In the rows, 128 means zero.
The rows of T fall into 4 groups, which share some directions, and each row is roughly a mix of its group's hidden directions.
T (144 x 11):
[[140 160 148 107 118 111 123 189  86 108 129]
 [103 122 155 129 128 112 177  67 126 107 139]
 [132 167  89  86 139 130  96 147 123  90 106]
 [ 93 128 122 151 124 120  87  93 135  69 123]
 [ 94 118 110  89 104 168 146 166 121 162 120]
 [172 142 173 109 136  93 151 133 129 128 171]
 [ 90  91 134 155 105  82 163 133 108 127 149]
 [163  94 175 111 148 129 112 146 121 132 177]
 [160  97 186 120 133 133 155 143 131  89 144]
 [137  69  93 100 146 129 117 132 169 123 105]
 [181 141 133 135 120 127 114 138 196 128 114]
 [144 146  72 139 155 174 137 155 117 153 119]
 [108 132 131 201 134 144 129  92 128 148 151]
 [136 171 120 116 156 180 154 108  97 127 103]
 [115 147 125 126 126  98 112 107  51 142 126]
 [106 122 142 136 109  75 110 166  95  92 144]
 [109 153 145 127 118 104 135 138 195 139  89]
 [129 151  93 129 126 141 152 199 112 143 140]
 [141  91  99 113 121  95  79 134 139  93 157]
 [102 104 115 161 179 137 140  84 147 152 133]
 [112 153 130 168 131  97 145 114  67 149 119]
 [112  92 142 127 133 204 137 125 134 104 129]
 [ 93 155 150  77 118  83 136 106 130 142 110]
 [115  93 101 145 132 159 149 154 139  73 151]
 [121  98  85 130  98 121 135 150 115 107  70]
 [ 94 166 141 129 170 108 157 150  94 139 156]
 [ 93 129 148 149 111  78 134  84 145 113 159]
 [123 110 104 138 158 192  99 157 119 109 139]
 [103  60 141 150 117 103 124 149 157 145 131]
 [124 129  87 133 186 175 120 153 115 117 133]
 [135  95 143 186  99 137 114  84 111 136 114]
 [ 98 161 106 129 165 150 173 132  94 156 121]
 [116 113  96 107 125 137 137 171 193 141 124]
 [ 94 114 135  83 168 111 128 147 154 148  90]
 [133 121 142 196 135 165 168 123 143 117 131]
 [112 149 135 101 133  70 148 126  77 128 146]
 [ 88 126 139 167 180  94 141 153 136 110 127]
 [121 123 148  70 138  91 123 160 109 123 166]
 [ 93 111  93 180 117 156 125 107 141  97 109]
 [152  92  75 125 107 112 132 173 119 108 107]
 [ 87 141 116 114  98 186 157 125 114 149 148]
 [147 134 116 139 192 151 152 103 144 166 118]
 [103 153 144 141 146 165 162 142  98 179 120]
 [145 154 166 151  78  99 129  95 130 143 101]
 [ 95 126 105  79 101 128 153 130  93 167 141]
 [183 132 157 100 134 124  79 111 144 107 117]
 [108 108 155 129  99  62 113 109 153 109 125]
 [148 117 119  88 133 111  98 120 172 121 181]
 [119 148 140 176 147 146 179 153  94 144 131]
 [113 164 130  91 153 113  98 124 127 162 177]
 [113  88 104 185 112 152 140 134 109 144  96]
 [119  98 131 100  95 120  71 115  92 109 145]
 [ 99 111 141 144 100 172 155 109 100 171 113]
 [147  69  93 155 101 145 111 114 147 153 127]
 [128 124 131 145 153 115 112 198 104 165 125]
 [ 70 112 141 119 103  77 155 119 122 143 138]
 [146 165 144  81  68 134 126 132 138 108 126]
 [141 112  81  71 147 127 128 144 169 135 133]
 [163 100 138 132 140 140  73 157 125 125  83]
 [ 97  98 117 168 145  98 126 111 169 162 147]
 [164 108 136  95  92 121  81 138 117 122  88]
 [172 115  82 127 134  78 125 105 129 132  97]
 [172 109 116 107  95 114 110 108 169 161 104]
 [ 87 145 169 106 115 130  77 142 153 149 115]
 [141 145 156 151 158 122  97 138 194 124 117]
 [118 141 149 160 117 152 111 151 168  70 139]
 [164  98 151 107 122 118 155 166 104 174 120]
 [120 146 137 131 174 110  77 124 168 158 113]
 [112 128 120 158 167  91  98 153  78 121 132]
 [ 77 113  82 147 174 138 118 145 124 108 126]
 [141 127 151  86 145 147  95 151 111  77 103]
 [115 111 154 171 135  92 171  97 110 109 149]
 [156  99 168 137 106 140 163 127 131 116  74]
 [158 111 144  88 154 172  93 142 149 109 146]
 [106 144 178 127 176  90 130 124 144  98 122]
 [122 109 102 164 136 111 157 159 119 184 106]
 [138 102 120 191 135 146 155 130  94 131  93]
 [120 143  96 165 133 141  83  83 156 146 146]
 [154 148 121  93 133  85 136 160  97 171 138]
 [162 137 139 146 108 154 108 145 182  85 119]
 [167  89  86 134  75 117 143 131 136 140 132]
 [146 188 136 151 107 109  87 104 113 139 148]
 [146 143 138 128 131  84 148 137 125  69 169]
 [ 94 100 112 119  99  65 119 117 136 101 142]
 [108 164 164 149 178 104 139 157 142 139 150]
 [133 136  81 103 118 149  95 169 158 152 106]
 [104 130 139 112 157 135 135 177  75 148 154]
 [146 115 109  88 125 183 165 137 152 141 151]
 [130 137 122 113  76 110 154  98  86 168 130]
 [135 128 158 147 155 136  82 171 120  88 105]
 [143 113 152 125 116  74 124  70 132 100 130]
 [115 105 133  91 123 135 122 157 171 100 179]
 [135 155 168 144 149  96 122  65 135 126 142]
 [132  82  75 112 108 109 107 133 163 129 153]
 [100 168 148 108 132 145 138 171  77 120 141]
 [131 169  91 168 130 142 159 137 105 164 105]
 [103 172 160  82 118 102 131  91 126 112 135]
 [164 130 141 185 117 132  81 116 103 110 117]
 [149 112 140 186 168 122 139 113 138  86 141]
 [146  99 114 166 174 165 117 129 156 155 108]
 [108 100 121 129 105 123 112 180  69 136 129]
 [140  98 121  93 124 179 153 134 171 118 155]
 [ 86 123 183 142 114  83 117 128 138 154 142]
 [140 118 116 138 143 125 129 107 187 188 123]
 [112 100 169  91 119  98 162 145 122 160 153]
 [120 118 161 151 150 135  71 165 136 100 105]
 [136 147 160 129 139 116  99 126 158  81 180]
 [130  97  88 157 130 112  78 106 126  88 124]
 [165 108 117 101 124 104  74 136 132  83 125]
 [146 102 127 147 146 158  90 150 162 169  97]
 [113  94 139 157 143 167  84 110 156 107 102]
 [159 109 110 161 114 114 130  75 162  94 122]
 [118 164 139  73  81 136 133 122 137 165 129]
 [143 126 122 203 159 129 131 130 133 166 131]
 [ 86 115 198 140 147 146 132 108 137 115 133]
 [153 186 140 144 159  83 131 106 122 119 145]
 [ 96  86 110 124 103  88 151 135 133 167 157]
 [118 113 139 157 168 150  91 129  88  86 143]
 [163  97 109  73 131 131  97 153 153 133 150]
 [162 116 106 115 111  84 155  75 125 104 132]
 [145 126 166 114 131  73  83 120 100 134 148]
 [123  74 140 141 139 148 122  82 131 122  80]
 [133 109 149 107 147 137  70 133 118 156  79]
 [112 147 164 110  95 127 152  70  98 136 137]
 [126 140 139 146 115 154 124 137 154 138 205]
 [156  95  94 123 115  99  92  88 151 145 106]
 [124 112 206 127 150 145 125 120 118 134 157]
 [ 91  97 178 143 103 169 130 128 128 109 152]
 [107 158 204 104 148 124 130 125 126 118 122]
 [172 141  81 119  95  81 105 126 122 124 133]
 [194 135 155  81 139 134 136 153 137 129 130]
 [147 147 138  86  77 106  89 124 123 155 109]
 [160  82 124 156 157 104 120  96 150  96 112]
 [128  94 146 121 110 170 119 102 173  86 138]
 [119 175 115 137 156 113  83 143 101 140  87]
 [133 133 110  92 126 143  69  99 166 143 107]
 [157  94 123 147 114 147  86 166 159 150 101]
 [112 141 114 117 154 128 176 106  68 120 147]
 [111  70 112 135 101 132 169 160 112 143 110]
 [139 106 128 203 111 139 147 120 111 155 143]
 [109 123  78 109 166 171 137 118 162 107 121]
 [103 163 125 170 120 114 176 100 134 161 142]
 [167 115 113 168 156 163 149 140 171 110 135]
 [127 168 119 142  87 178 122 133  96 154 149]]

Here is one row from each group, named. Which group is each of the other rows in?
[ 92 118 139 186  92  88 134 113 115 131 116] | A
[100 122  93 158 120 168 116 109 146  92  89] | J
[154 101 146 124 124 138  66 134 142 115  82] | C
[127 122 123 164 150 131 118 176 167 148 173] | W

[141  94 134 125  75 123 174  99 144 134 155] | A
[120 142 110  57 119 127 106 100 147 155 114] | W
[132 115 133  78 155 164 116 167 124 162 155] | J
[ 83 169 167 122  98 145 120 147 110 154 149] | W
[155 152 127 157 136 173 184 143 123 143 104] | J
[131 150 136 130  84 159 135 133 147  63 143] | C
[127  81 118 134 180 110 132 154 155 118  91] | W
[118 120 128 154 118 128 203 145 152 157 140] | A
[ 87  96 133 126 130 107  85 102 130  78 131] | A
[110 116 112  84 117 119 113 158 107  89  80] | J
[ 85 121 123 135  72 116 123 130 172 142  99] | A
[164 137  97 111 117 132  93 107 170  92 101] | J
[117  94 145 185  94  96 106 147 114 136 115] | W
[152 118 129 159  98 122 115 135 175  71 135] | C
